The rows of T fall into several groups, which share some directions, and each row is roughly a mix of its group's hidden directions.
T, 132 rows:
[[-4.27  0.33 -0.62 -3.77 -2.18 -0.37  1.88  1.69 -0.87 -2.00]
 [ 1.36  4.94  0.34  2.68  2.97  1.67 -1.66 -0.94 -0.50  0.06]
 [-3.75 -1.08 -2.28  3.27  0.32  2.21 -0.53  2.96 -1.72  0.96]
 [-2.59 -0.04 -1.88 -2.95 -4.42 -1.91  1.59  1.09 -0.97 -1.52]
 [ 4.71  2.64  0.70  0.79 -1.11  0.14  0.59 -2.99  0.52 -2.81]
 [-3.66 -1.12 -1.21  2.07  0.86  2.52  0.66  4.17 -1.08  1.60]
 [-0.14  3.16  1.26  5.26  1.60  0.50 -2.15  0.35  0.08  1.50]
 [ 0.12 -1.94  0.60  1.91  0.80  1.58  3.97  3.08 -0.95 -3.45]
 [ 1.42  3.44 -2.20  1.94  3.51  1.78 -2.13 -2.42 -0.30  0.76]
 [ 3.47 -3.06  1.95  2.11  2.33  0.58  1.89 -0.90 -0.30 -3.02]
 [-4.50 -1.98  0.01 -2.17  0.85 -0.94 -1.04  2.62  0.65  3.19]
 [-0.56 -3.59 -2.08 -0.50 -0.43  3.70  3.46  0.86 -1.81 -1.18]
 [ 1.92 -3.83  0.56  3.98 -1.23 -1.73  1.16  0.59 -1.69 -2.34]
 [ 0.38 -2.14  0.06  1.96 -0.54  1.09  3.95  2.58 -1.07 -3.94]
 [-2.46  4.99  0.00  3.58 -0.31  0.15 -1.89  0.10 -0.86  0.89]
 [ 3.27  3.76  2.87  2.71  1.82  1.64  0.62 -1.38 -0.52 -0.35]
 [ 0.32 -4.86 -0.56 -0.79 -0.10 -3.20  1.67  1.02  1.32 -2.93]
 [-0.12 -4.26 -1.69 -4.07 -2.68 -1.47  1.17  0.38  0.26 -0.74]
 [ 1.56  0.16  1.52  1.95  1.37 -1.62 -3.86 -3.17  0.52  3.28]
 [ 5.34 -0.53  1.19 -0.06  1.17 -1.00  0.63 -3.42  1.45 -1.50]
 [-1.06  2.99  0.91  2.58 -1.07  3.83 -0.23  1.33 -2.29  2.94]
 [-2.07  3.39 -0.91 -0.17 -0.59 -1.18 -5.03 -1.09 -0.40  2.02]
 [-4.59 -1.48 -2.14  0.98 -2.18 -1.90 -1.74  2.81  0.72  0.67]
 [ 2.41  0.02  0.28  4.52 -0.34  2.01  2.48  0.90 -1.02 -3.25]
 [-1.47 -1.16 -3.09 -1.68  4.03 -2.51 -2.10 -0.02  2.23 -1.11]
 [ 1.07 -2.51 -1.87 -3.12  0.14 -3.61  0.72 -0.92  1.08 -3.58]
 [-4.09 -1.34 -2.05  1.37 -2.53 -2.52 -2.34  2.00  1.21  0.87]
 [ 2.53  4.08 -1.19 -0.84 -1.75  0.30 -2.32 -3.69  1.01 -0.83]
 [ 5.27 -0.66  1.10  0.88  2.46  0.62 -0.86 -3.09  1.15  0.92]
 [ 1.86 -2.00  2.46  4.45  3.09  0.47 -1.22  0.36 -0.42 -2.05]
 [ 1.32  2.60 -1.39 -3.74  2.66  2.13 -1.54 -2.91 -0.91  1.18]
 [ 2.97  3.21  1.92  2.78  3.07  2.06 -0.43 -1.91 -0.71  0.70]
 [-4.08 -2.19  0.82 -1.36  1.33 -0.94 -0.24  3.15  0.26  3.51]
 [-3.35 -2.26 -0.06 -3.11  2.12 -0.60 -1.18  1.46  0.20  3.82]
 [-2.18  2.57 -1.01  3.45 -3.84 -2.29 -1.90  0.97  0.14  0.38]
 [-4.79  0.87 -0.34  2.01 -1.73  0.10 -1.05  3.38 -0.35  2.35]
 [ 4.23 -2.52  0.01 -2.47 -0.77 -1.46  1.80 -2.87  1.29 -1.68]
 [ 1.83 -1.89  3.40  1.77  0.89 -2.54 -2.16 -2.69  2.84 -0.49]
 [ 4.45  1.05  0.68  3.12 -0.35 -0.14  0.75 -3.13 -0.96 -2.55]
 [-4.45  1.68 -1.36  1.01 -3.48 -2.02 -0.26  2.42  0.29 -1.17]
 [ 2.55 -5.17 -0.95  0.07  0.38 -0.42  1.18 -0.79  0.19 -3.54]
 [-0.55 -2.55 -2.01 -4.34 -3.59 -1.96  1.27 -0.29 -0.01 -0.96]
 [ 3.04  1.67  3.84 -2.67  1.18 -2.11  0.28 -1.98  1.99  1.15]
 [-1.29  4.05 -1.46 -2.52  2.45  0.99 -3.00 -1.15  1.37  1.82]
 [ 4.48  2.64  0.42  0.49 -1.22  0.12  0.84 -3.13  0.30 -3.08]
 [-2.60  0.41 -2.73 -1.35 -4.96 -2.61  0.18  0.31  0.01 -1.12]
 [-0.86 -4.68 -1.92  3.94 -0.30 -0.04 -0.31  1.73  0.27 -1.97]
 [ 3.69  0.00 -0.18  1.25  1.72 -2.53 -2.77 -3.70  0.69 -1.60]
 [-4.26 -1.16 -0.07 -1.50 -3.47 -1.28  0.52  3.61 -0.23  0.48]
 [ 0.07 -4.04  0.43 -0.43  1.81 -3.71 -1.35 -0.45  3.30 -1.56]
 [ 0.38 -4.94 -1.25 -4.08 -1.29 -1.07  1.31  0.56  0.87 -0.83]
 [-3.98 -2.93 -1.15 -1.30 -3.36 -1.71  0.25  2.62  0.18  0.62]
 [ 4.78  1.32  2.99  1.51 -0.10 -0.45  1.82 -1.33  1.07 -2.59]
 [-4.73 -2.38 -0.54 -1.05  0.83 -0.25 -0.76  3.25 -0.02  2.77]
 [-2.05  0.58 -2.52 -1.17 -5.22 -2.45  0.61  0.48 -0.11 -1.72]
 [-2.27  2.13 -0.84  4.06 -0.38  1.48 -2.35  1.68 -2.56  2.23]
 [-0.91  3.76 -1.62  0.22 -1.61  3.32  1.15  1.17 -3.57  1.53]
 [-0.48 -3.13 -2.13 -4.74 -2.66 -1.62  1.16 -0.49  0.12 -0.83]
 [-3.10  4.13  0.17  2.63  0.36 -0.11 -2.90  2.46 -0.36  0.78]
 [-2.40 -2.57 -3.39  1.19 -0.01  3.62  1.72  1.80 -2.02 -0.66]
 [-0.66 -2.70 -2.74 -5.03 -2.13 -1.43  0.68 -1.16 -0.28 -0.16]
 [-2.61 -2.85 -0.61 -1.09  1.11  1.29  3.77  3.83  0.87 -0.16]
 [ 0.45 -0.74 -0.68 -3.10 -1.20  0.13  4.57  1.11 -0.78 -3.75]
 [ 3.76 -2.41  1.04  3.05  2.94  1.91  1.08 -2.23 -0.03 -0.48]
 [ 1.58  0.66  0.02  5.71 -0.09  2.14  1.32  0.96 -1.18 -2.20]
 [ 5.38 -0.30  1.81 -0.28  1.06 -0.74  0.91 -3.26  1.30 -1.35]
 [-4.59 -1.94 -0.26 -1.60  1.24 -0.20 -1.10  2.95  0.22  3.16]
 [-3.37 -0.90 -0.09 -1.26 -0.90  2.37  3.15  4.06 -0.36  1.52]
 [-2.70  3.77 -1.53 -3.87  1.63  0.99 -1.87 -0.24  1.34  1.09]
 [ 2.03 -3.30  2.42  3.77 -1.93  0.35  2.66  0.91 -1.42 -0.50]
 [ 2.55  2.01 -2.38 -2.70  0.60 -2.02 -1.41 -3.46 -0.24 -2.66]
 [-3.51  2.53  0.57 -2.04  2.00  2.47  1.94  1.77 -2.96 -0.23]
 [ 2.76 -0.99 -0.83 -0.13  2.62 -2.90 -2.14 -3.19  1.70 -2.61]
 [ 0.14 -2.44 -1.46 -5.21 -1.94 -0.27  2.47 -0.52 -0.68 -1.75]
 [ 0.02 -1.41  0.66 -5.25  1.04 -2.61 -1.31 -2.18  1.10  1.87]
 [-3.21 -1.65 -3.48 -1.83  2.96 -1.78 -0.93  2.22  1.44 -0.87]
 [ 2.77  2.70  3.00  3.57  0.04  1.43  2.07  1.54  1.05 -1.57]
 [ 3.26  3.13 -0.86  0.77 -1.51  0.04 -1.98 -4.29  0.25 -1.61]
 [-4.82 -2.51 -1.09 -0.82 -2.30 -0.13 -0.18  3.14 -0.68  1.43]
 [-3.52  3.41 -2.25  0.67  0.78  1.34 -3.00  1.11 -1.05  2.41]
 [ 3.69 -3.26  0.84 -3.29  2.42  1.40  1.52 -1.76 -0.07 -0.02]
 [-4.89 -0.60 -0.91 -0.11 -2.83 -0.92 -0.65  3.76 -0.28  0.69]
 [-4.39 -0.27 -0.93 -2.98  0.29  0.77  0.01  3.34  0.39  2.82]
 [ 2.73  2.08  3.65  2.16 -2.84  1.69  0.54 -2.30 -1.41  0.88]
 [-1.86  5.39  0.23  3.46 -0.17  0.03 -1.36 -0.07 -1.30  0.93]
 [-3.10  3.84 -1.94  0.69 -2.20  2.35  0.90  3.01 -0.40 -0.23]
 [ 5.59 -1.22  0.91  1.07  1.05  0.32 -0.84 -3.26  1.04  0.86]
 [ 3.97 -3.42  0.85  2.11  0.16 -0.43  2.19 -1.36 -0.84 -2.98]
 [-4.13  2.84  0.00  2.43 -0.39 -0.36 -2.38  3.28 -0.52  1.03]
 [-4.78 -1.87 -2.42  0.92  0.00  0.45 -1.52  2.33 -1.39  2.47]
 [ 4.97  0.54  1.77 -1.29  0.86 -1.68 -0.57 -3.33  1.56 -1.36]
 [ 4.22  0.89  3.28  2.02 -2.28  1.24  0.61 -2.72 -0.98  0.37]
 [ 1.15 -0.62 -1.10 -4.24  1.56 -2.80 -0.63 -2.47  2.69 -2.05]
 [-4.22  3.77 -0.98  2.41 -2.28 -0.99 -0.86  1.69 -0.60 -0.25]
 [-4.94 -1.60 -1.31 -0.42  0.36  0.93  0.19  3.95 -0.56  1.80]
 [ 1.60  2.05 -0.18  4.84  0.42  1.63 -2.10 -0.86 -2.52  2.11]
 [-3.20  3.91 -0.17  2.51  0.78 -0.41 -3.15  2.17 -0.42  1.26]
 [-1.95 -1.20 -3.30 -2.29  3.61 -2.48 -1.61  0.48  1.94 -1.39]
 [ 2.91  3.61 -0.47  0.19 -0.67 -0.20 -2.84 -4.23  0.49  0.71]
 [ 0.83 -4.17 -0.76 -1.40  0.06 -3.43  1.52  0.26  1.26 -3.56]
 [ 2.11  3.71  2.56 -1.83 -0.63  1.26 -0.68 -3.91  0.98  1.50]
 [-2.39  0.91 -0.67  5.01 -0.29  1.87 -1.39  2.64 -0.58  2.03]
 [-0.33 -1.92  1.17 -0.70  2.07 -3.44 -3.09 -1.71  3.78 -0.72]
 [ 3.71  2.48  1.20  1.41 -1.57 -0.75 -2.46 -3.86 -1.17 -0.56]
 [-3.82  3.73 -0.18  0.96 -0.53  0.80 -2.02  1.74 -0.44  3.37]
 [-1.93  0.66 -0.46  5.34 -0.05  2.16 -1.30  2.49 -0.64  1.77]
 [-3.05  3.83 -0.07  3.29 -0.08  0.65 -1.94  3.09 -0.65  0.18]
 [-0.41  5.02 -2.32 -1.93  1.08  0.66 -2.63 -2.10 -0.79  0.98]
 [-3.22  3.90 -0.17  1.78 -0.14 -1.58 -3.48  2.35  0.02  0.43]
 [ 4.11 -2.30  1.45 -2.33  3.22  1.81  1.01 -2.03 -0.15  0.73]
 [-4.79 -2.94 -1.22  0.68  0.56 -0.08 -0.17  3.14 -1.14  1.99]
 [ 3.72 -3.25  1.66  1.71  0.63 -0.64  2.52 -0.90  0.53 -3.28]
 [ 3.97 -2.70  1.04 -3.28  2.52  1.42  1.55 -1.82 -0.14  0.23]
 [ 3.83  2.37  3.41 -0.39  2.01 -0.56 -2.57 -2.31  0.85 -0.09]
 [-4.29 -2.39 -0.92 -0.93 -3.30 -1.31 -0.03  3.16 -0.07  0.75]
 [-1.00 -1.46 -0.07 -0.60 -1.29  0.27  4.41  3.04 -0.70 -3.82]
 [-4.51 -2.19 -2.18  1.91  0.19  1.30 -0.73  3.19 -1.21  1.27]
 [-1.00  5.43 -0.03  3.61 -1.00  0.27 -1.24 -0.61 -1.50  0.50]
 [-1.62 -2.76 -1.89 -4.74 -2.58 -1.00  1.72  0.38 -0.30 -1.38]
 [ 4.75 -1.67  1.18  0.39  2.91  0.60  0.76 -2.97  0.19 -1.98]
 [ 0.41 -3.89 -0.94 -2.13  0.92 -3.93 -0.05 -0.18  2.42 -2.47]
 [-2.34 -4.83 -0.85 -2.52 -2.65 -0.48  1.99  1.31 -0.27  0.44]
 [ 1.20  1.93  1.92  4.42  3.18  1.30 -2.31 -0.50  0.89  1.59]
 [ 2.11 -5.09  0.65 -3.61  1.64  0.33  1.01 -0.40  1.13  0.03]
 [ 1.05  0.38 -0.51  2.01 -1.89  3.09  3.73  1.82 -3.57 -0.66]
 [-1.99  4.85  0.22  3.29  0.57  0.21 -2.47  2.03 -0.18  0.28]
 [ 4.98  0.50  1.83 -0.32 -1.12 -0.77  0.69 -3.93 -0.03 -1.67]
 [ 2.58 -4.37  2.50  1.69 -1.85 -0.57  3.17  0.33  0.05 -0.53]
 [ 4.40 -3.22  0.36  0.21 -2.13 -1.72 -0.98 -2.35  2.20  0.58]
 [ 2.56 -4.63  0.14 -2.19 -1.32 -0.98  2.96 -1.64  0.81 -1.20]
 [ 4.90 -3.04  0.59  0.46  2.31  0.53 -0.85 -2.25  1.41  1.34]
 [-4.35  1.25 -1.89  0.45 -3.99 -1.88 -0.29  1.98 -0.11 -1.15]]
Here is one row from each group, named. Which group is each of the other rows in?
[ 1.18  2.26  0.02  0.99  0.11 -0.73 -4.42 -3.20  0.86  3.23]	(66)
[-4.32  2.37 -0.16  2.46 -1.06 -0.53 -1.94  3.52 -0.43  1.03]	(25)
[-1.66  3.60 -0.53  4.97 -0.94 -0.78 -2.47  0.34  0.12  0.81]	(129)
[-1.57  2.06 -1.92 -0.40 -1.71  3.10  2.72  2.70 -3.30  0.61]	(124)

[-0.90  2.52  1.17  3.21 -0.62  3.85  0.01  1.28 -1.96  3.08]	(124)
[-4.65 -1.91 -0.31 -0.95  1.12 -0.15 -1.12  3.10  0.02  3.27]	(66)
[-2.56 -2.26 -2.51  0.65 -0.41  4.14  2.01  2.15 -2.17 -0.08]	(25)
[ 0.62 -4.05 -1.35  0.78 -0.62 -0.31  4.14  2.67 -1.33 -1.82]	(124)
[ 0.25  1.44 -3.09 -4.11 -1.89  0.11  1.15 -2.34 -1.08 -2.99]	(66)
[-0.70  4.41 -2.17  2.16  1.23  1.46 -3.09 -0.70 -2.38  0.65]	(124)
